The rows below come in pairs that one turn or mirror swaps. Which row does each named row swap with?
The rows were stretched afterwards, more along some directions than others.
rera: [-14.2   3.4 -10.3   1.9 -17.2  -4.7  -6.7  -7.1 -11.7  -6.0  23.3   3.6
   3.1  35.1  -9.0 -30.1]
Lazel: [ 13.3  -4.4   8.8 -14.7 -21.4   8.6   3.1   7.7  -5.2  -8.4  -6.1 -17.9
   0.6  -9.8   7.2  21.1]
vabeg: [-10.1   0.7 -13.6  10.3 -10.1  19.8 -19.3  -6.6 -22.5   1.8   7.7  15.8
  -1.1  24.9   1.2 -13.5]
fam: [ 34.8   4.6  11.6 -12.6  -9.1  -8.5  14.5  13.9   4.7  -7.1   5.5 -19.1
   7.6   7.1   3.1  17.3]
ren: [ 30.5  -4.0  11.0 -12.1   1.5   0.9  -5.6  17.3   1.4  -9.0  10.6   2.4
  17.0  12.5   8.0   3.6]
dizol: [-17.1  15.4  -7.0  12.6  -7.7   9.9 -19.3 -21.0  -8.7  -0.9   5.2   9.6
   2.0   3.7  -8.7 -11.5]
Kegot: [-34.2  -5.5  -2.7   2.4 -15.4  15.2 -22.9 -23.0  -8.5  -1.5  -2.1   3.2
  16.6   9.3   4.1 -13.2]
Mava: [ 25.8  -3.3  10.2 -13.1  -6.1 -12.6   1.1   5.4  10.3  -5.1   2.5 -17.8
  16.6  -5.1  12.9   5.3]
seda: [  0.4  -6.4 -13.4  -3.1  -3.3  -1.0 -14.9  -5.6  -5.6  -4.3  18.5  11.6
   5.6  33.5 -10.4 -22.1]
Rupi: [ -4.2 -11.7   5.5 -13.9 -10.1  -6.6 -12.0   2.0   8.2  -0.7   7.3 -21.7
  24.8  -5.8   7.7  -4.5]
puna: [ 16.5 -15.1  16.9 -21.5 -14.2  -2.0   3.9   0.5   4.9   2.5  -6.4 -18.7
  13.6   3.0   2.6   5.5]
rop: [ -5.9  -2.4  -5.1   6.5 -15.8  -5.0  -5.1  12.2  -4.4 -14.0  25.7  -0.4
  -3.0   6.6   0.4 -27.5]
vofov: [-16.0  -9.4   3.6 -10.4  -6.9  -2.4   0.3  -1.9 -12.8   7.4   8.3 -13.7
   0.4   9.5  14.7  -8.7]
Zemap: [ 16.9   5.9  15.6 -15.2 -17.8  -7.3  10.5   8.2  11.7 -21.7   3.2 -14.4
   4.6  11.9   5.1   1.4]
pepi: [ -3.8  -8.2   9.7 -15.9 -18.0 -14.5  -3.2 -11.4   1.7  -1.0   5.5  -8.3
  -2.3  -3.1   2.3 -13.6]
dinas: [ 22.9  13.3   3.0  -0.7 -13.1   9.9  -8.5 -14.2  -6.7 -18.5   6.8 -10.6
  13.2  23.0   5.5  -4.2]
fasi: [ 17.3  -9.7   3.3  -5.0  -5.7   0.7   0.0  -3.0   5.2 -12.4   3.9  23.6
   4.7  23.8  -8.3   4.0]
bon: [-27.6   7.2  -7.4  18.8 -11.8   8.3 -13.1  -2.2 -12.2  -5.1   9.7  14.6
   0.9  15.0  -9.2 -16.9]
deve: [ -0.2   1.4 -18.5  -9.2  -9.3  -6.6 -20.7  -2.7 -11.6  -5.2  17.8  -8.2
   6.1  30.8   0.7 -26.5]
rebik: [ -0.9   6.2   2.3  10.9 -13.5   7.9  -4.3  -7.4   5.7  -6.4  17.6   6.8
  11.0  21.8   2.0 -30.5]
Kota: [-19.7   5.3 -16.9  13.3 -15.5  16.1 -28.5  -9.4 -21.5  -6.1   8.9   9.0
   3.7  22.4   2.6 -24.1]
mov: [ -3.7   9.6 -11.0  11.6 -15.0  -1.9 -12.2 -12.8 -14.6   0.7  13.7 -17.0
  -2.9  18.5   1.5 -29.4]
los: [-13.9   5.4  16.8  20.5 -17.7  12.2  -1.2  -5.2  -8.7   1.2   4.0   4.7
   8.7  -4.4   5.5   2.3]
Bibeg: [ 11.2  -2.5   6.4   0.3   1.0  -5.6 -14.1   0.1   0.6  -2.2  12.2   3.7
  13.8   3.6  -0.3  11.2]
gosi: [ -0.4   9.6  -6.0   7.4  -1.5  -0.4 -17.7  -8.4  -6.9  -8.8  13.3  16.0
   3.7  35.7   4.2 -31.1]
manum: [-18.7  -2.6 -18.4  12.5 -10.6  14.1 -18.3   7.5 -22.0  -1.2  15.1  11.8
   1.5  19.5   4.5 -17.8]
Peku: [-11.1  -5.5  12.5  -1.8 -27.4   8.5  -7.0  16.5  12.8  -2.0   5.1  10.4
  14.0  -0.3   3.6   2.6]
zino: [-19.1   7.4 -15.6  16.9 -10.9  17.5 -22.3  -5.8 -21.1  -2.0  10.1  14.1
   3.0  16.4  -4.2  -7.4]
pem: [-16.1   4.1  -3.3   7.3  -9.1   7.6  -3.4   3.4   0.3  -9.6  25.6  -3.4
  13.4  22.2  -8.4  -7.8]
dabu: [ 25.8  -1.6   9.7  -7.2 -13.3 -12.1   9.5  17.8   8.2 -10.1  15.1 -17.3
   1.8  -3.2   0.6   5.5]
keze: [ 22.7  -4.4   7.0 -12.1 -17.7   7.3   2.7   6.0  -5.8 -14.7  -7.7  -0.9
   4.4   1.5  -2.1  30.5]
vibiz: [  1.2  13.6 -15.5  -4.1 -12.8  -4.7  -1.6  -2.7  -8.1 -18.3  16.9  -9.4
  -8.3  34.3  -1.7  -7.2]
rizi: [  7.6  -3.2  10.2   1.9 -17.3   5.9  -9.9  10.3   9.6 -13.3  -6.3  13.5
  16.5   4.8   0.1  13.4]
Subol: [ -6.7  10.5   0.1  18.4 -10.1   0.0  -2.5 -10.6  -9.5   1.0  19.3   5.4
   6.4  23.8 -11.3  -8.6]
suk: [ -2.3   4.0  -9.6  -2.1  -6.3  26.1 -16.9   8.8  -3.8  -6.8   6.0   8.7
  18.1  18.9  -3.6   1.1]
Tezi: [  9.4  -4.6  17.4  -7.4 -15.8  10.1   9.2   6.6  -1.9  -4.2 -11.2  -4.8
   5.0  -5.0   4.3  27.5]
dogof: [  3.6  -6.3   9.6  -7.0 -18.2  12.0  -2.6  13.5  -0.7  -5.3  -4.9  -0.8
  11.5  -5.8   2.7  26.8]
gokuf: [  8.4   8.4  -1.3  -2.0 -19.8  -2.1  -7.7  12.8 -10.0  -4.0   2.4   0.0
 -10.2  -1.7   0.2  23.3]

Swapped with rop: fasi
Swapped with fam: deve
Swapped with zino: dogof
Swapped with gosi: Zemap
Swapped with Rupi: Subol
Swapped with rebik: pepi
Swapped with keze: manum

